In the rows, zero is written as 128.
One turn sends every row of this set to another row. A few are shown first. Where does it send the rows asked after them?
vipon: [101 124 124 158 119 136 121  89 145 140 121 117 159 106 122  97  96 105
 103 118 149 108 130 128 130 144 127 122 152 133 110 133 132 104 125 109]
vov: [117 106  97 172 102 130 150 100 127 134 136  98 148 137 112 138 113  91
 107 112 134 144 144 125 118 135 143 147 161 121 121 127 109 113 138 135]
mebam: [ 80 116 128 159 123 124 148  96 135 107 120 132 124 138 123 130 103 123
 130 157 111 122 100 151 142 134 132 130 147 134 119 124 122  72 136 109]
tal: [102 123 111 169  92 160 128  96 130 129 136 123 156 104 129 123 119  88
 120 137 140 124 109 130 132 136 158 146 148 128 106 116  97 105 113 136]
zag: [105 144 139 151 133 140 162  84 146  97 127 105 137 130 128 139 100 124
 113 119 118 120 125 124 159 133 137 118 147 123 100 128 125  95 133 114]
mef: [106 129  90 155 111 139 150  90 119 119 143 145 129 104 140 138 132 116
 133 138 120 126 119 121 149 129 114 123 155 126  92 141  86 132 127 148]
kud: [ 96 120 134 158 112 122 148  97 145 145 120 154 138 103 156 138 107 101
 128 123 118 111 106 113 150 141 142 135 132 131  90 133  90 105 121 118]
bim: [ 92 118 123 164 120 137 162  99 105 157 131 160 151  98 111 125 127 102
 128 145 117  95 135 127 137 138 142 135 137 124 110 123  96 107 124 105]
teve: [100 108  97 147 115 142 119 101 134 145 114 118 140 132 129 120 100  91
 108 133 141 122 136 139 153 136 137 122 146 137 123  98 105 121 132 109]
mina: [123 104 103 161 117 150 138  90 131 134 114 137 135 125 118 109 119  91
 126 107 151 124 144 137 135 138  95 130 145 155 111 129 112 101 149 133]
zudu: [ 87 107 105 175 131 118 166 111 132 144 123 116 123 130 121 129 110 113
  93 113  95 114 130 131 108 137 118 137 119 143 122 133 117 103 128 114]
retab: [ 82 115 107 166 118 134 152  78 123 135 153 119 121 111  98 128 102 102
 117 110 111 104 149 126  96 144 104 131 149 132 112 146 110 100 132 144]
bif: [ 86 125 138 160 141 117 165 124 127 110 138 125 151 139 112 127 110 135
 127 119 126 127 119 107 140 131 132 102 138 136 104 147 119  90 131 121]
Pilu: [ 97  84 119 173 101 136 144  77 115 126 133 124 144 116 116 132  91 107
  89 118 141 111 129 128 122 140 138 141 120 132  94 124 113 108 117 121]
mepor: [ 63 142 105 156 106 119 155 106 148 124 125  97 141 124 115 127 114  99
 113 124 105 123 117 130 135 147 140 140 147 126 107 139  86 135 133 140]
Gos: [ 82 126 129 163 113 120 157 100 133 151 127 152 140  95 124 136 116 100
 129 135 113  91 115 118 144 147 148 135 122 123  93 124  94 105 126 108]
Kenif: [ 93 125 125 132 128 142 180  87 133  99 113 135 139 139 103 119 114 103
 132 124 132 113 124 137 133 122 116 142 128 133 117 150 123  90 143 104]
midog: [ 80 127 137 136 122 123 145 110 115 121 145 105 127 142 120 133 109 118
 140 139 122 134 127 120 148 121 149  98 138 147 110 125  96  95 126 143]
rezat: [ 67 130 111 154  98 138 153  98 136 121 118  94 129 124 120 126 108  96
 117  97 108 129 124 142 132 140 131 136 135 143 111 142 100 134 134 147]
nem: [111 116 115 154 143 127 141  79 111 128 165 141 153 123  92 137 113 109
 113 133 139 114 116 161 138 145 110 118 146 145 101 137 120  85 133 132]
nofo: [100 131 106 127 132 132 166 105 130 105 135 119 140 139  96 138 113 114
 144 107 142 112 132 104 132 123 137 117 134 150 110 145 100  81 125 130]
mes: [105 132 151 129 108 134 161 101 118 126 129 126 123 147 129 137 107 114
 144 134 114 125 143 129 138 125 122 135 160 126 117 144 111  77 135 133]
romu: [ 99  91 114 164 107 132 118 108 116 133 113 146 148 118 125 111 115 120
 122 133 131 124 137 143 133 139 100 122 150 127 108 130 133 103 117 123]
bigez: [ 99 119  89 157 123 110 171  84 134 153 140 117 119 124 132 146 124 118
 128 116 125 110 139 131 135 150 142 147 119 136 104 122  88  89 147 139]
sos: [ 65 132 100 160 117 118 151 100 151 124 131 124 155 128 113 116 104 103
 107 132 118 127 116 122 123 150 137 140 172 116 113 149  87 130 132 123]
gaka: [ 93 126 109 130 140 155 150 100 141 111 138 117 120 141 133 154 101  91
 134 130 116 108 126 148 142 108 124 136 137 135 115 117 113  90 134 129]
sumu: [114 116 121 132 140 135 144  88 117 135 149 140 149 145 101 137 114  96
 114 153 140 131 120 136 154 151 130 131 156 146 108 127  74  97 141 125]
bos: [ 98 136 114 157 107 130 149  94 139 122 113 129 128  99 121 130 144  88
 146 120 110 140 112 101 127 143 121 132 153 127 120 148 114 117 130 124]
Zov: [101 123 108 145 126 145 147  94 118 108 155 142 149 152  95 128 116 116
 115 124 138 145 120 140 143 167 106 118 153 127 103 144  97  99 136 140]
kado: [ 97 139 109 129 132 135 143  91 120 134 162 123 157 148  90 133  94  96
  94 130 136 114 125 135 133 153 128 118 150 129 124 129 101  96 118 118]
gorov: [ 99 139 105 157 106 125 156  98 127 124 129 143 119 102 126 141 150  99
 147 132 110 126 116 109 138 138 108 131 142 127 102 147 100 123 134 143]
Gufut: [ 80 113 112 171 121 115 165 103 129 138 139 115 120 114 103 125 110 113
 108 118  96 102 134 125  99 142 106 134 125 133 107 149 113 104 134 130]
Dizez: [101 120 129 135 135 148 124  98 113 129 166 134 148 118  95 131 108 106
 119 150 127 129 117 134 142 151 131 106 154 115 101 138 115 112 131 114]
Tupim: [ 73 131 118 144 145 121 142 102 147 113 141 136 132 134 110 146  99  99
 129 120 140 106 110 130 141 115 148 109 125 159 103 133 117  96 129 124]
veso: [ 81 116 128 156 140 120 147 111 128 115 129 143 126 142  96 135 132  97
 150 143 121 131 121 127 129 121 131 114 139 159 118 128 107  76 131 132]
Vumo: [ 87 122  98 176 132 119 167  67 128 151 144 127 125 130 131 139 113 115
 105 119 138 116 137 139 146 156 143 138 131 147 114 111  92 104 152 133]
bemud: [110 103  93 148 112 114 162  87 123 153 128 121 128 110 138 136 124 123
 141 117 120 112 137 140 127 135 149 147 120 135 107 126  97  77 124 130]
roret: [116 120 103 141 109 135 127  94 135 135 115 118 146 142 146 117 112 114
 111 123 148 133 147 117 142 147 112 135 164 137 115 125  93  99 118 143]
Fov: [115 106 104 166 121 139 149  90 120 144 138 154 141 128 144 140 136  95
 112 131 157 133 129 113 120 136 126 159 129 132 117 130 116 102 127 128]
zak: [108 113 121 184  86 136 143 102 120 127 138 139 131 124 126 114 105  93
 100 132 132 138 102 121 117 130 110 129 151 138 112 150 114 124 136 133]

mepor moves to Gos
veso moves to nofo
Where do these go?
Kenif moves to mes
tal moves to Pilu
zudu moves to bos
teve moves to vipon
Vumo moves to sos
Zov moves to sumu

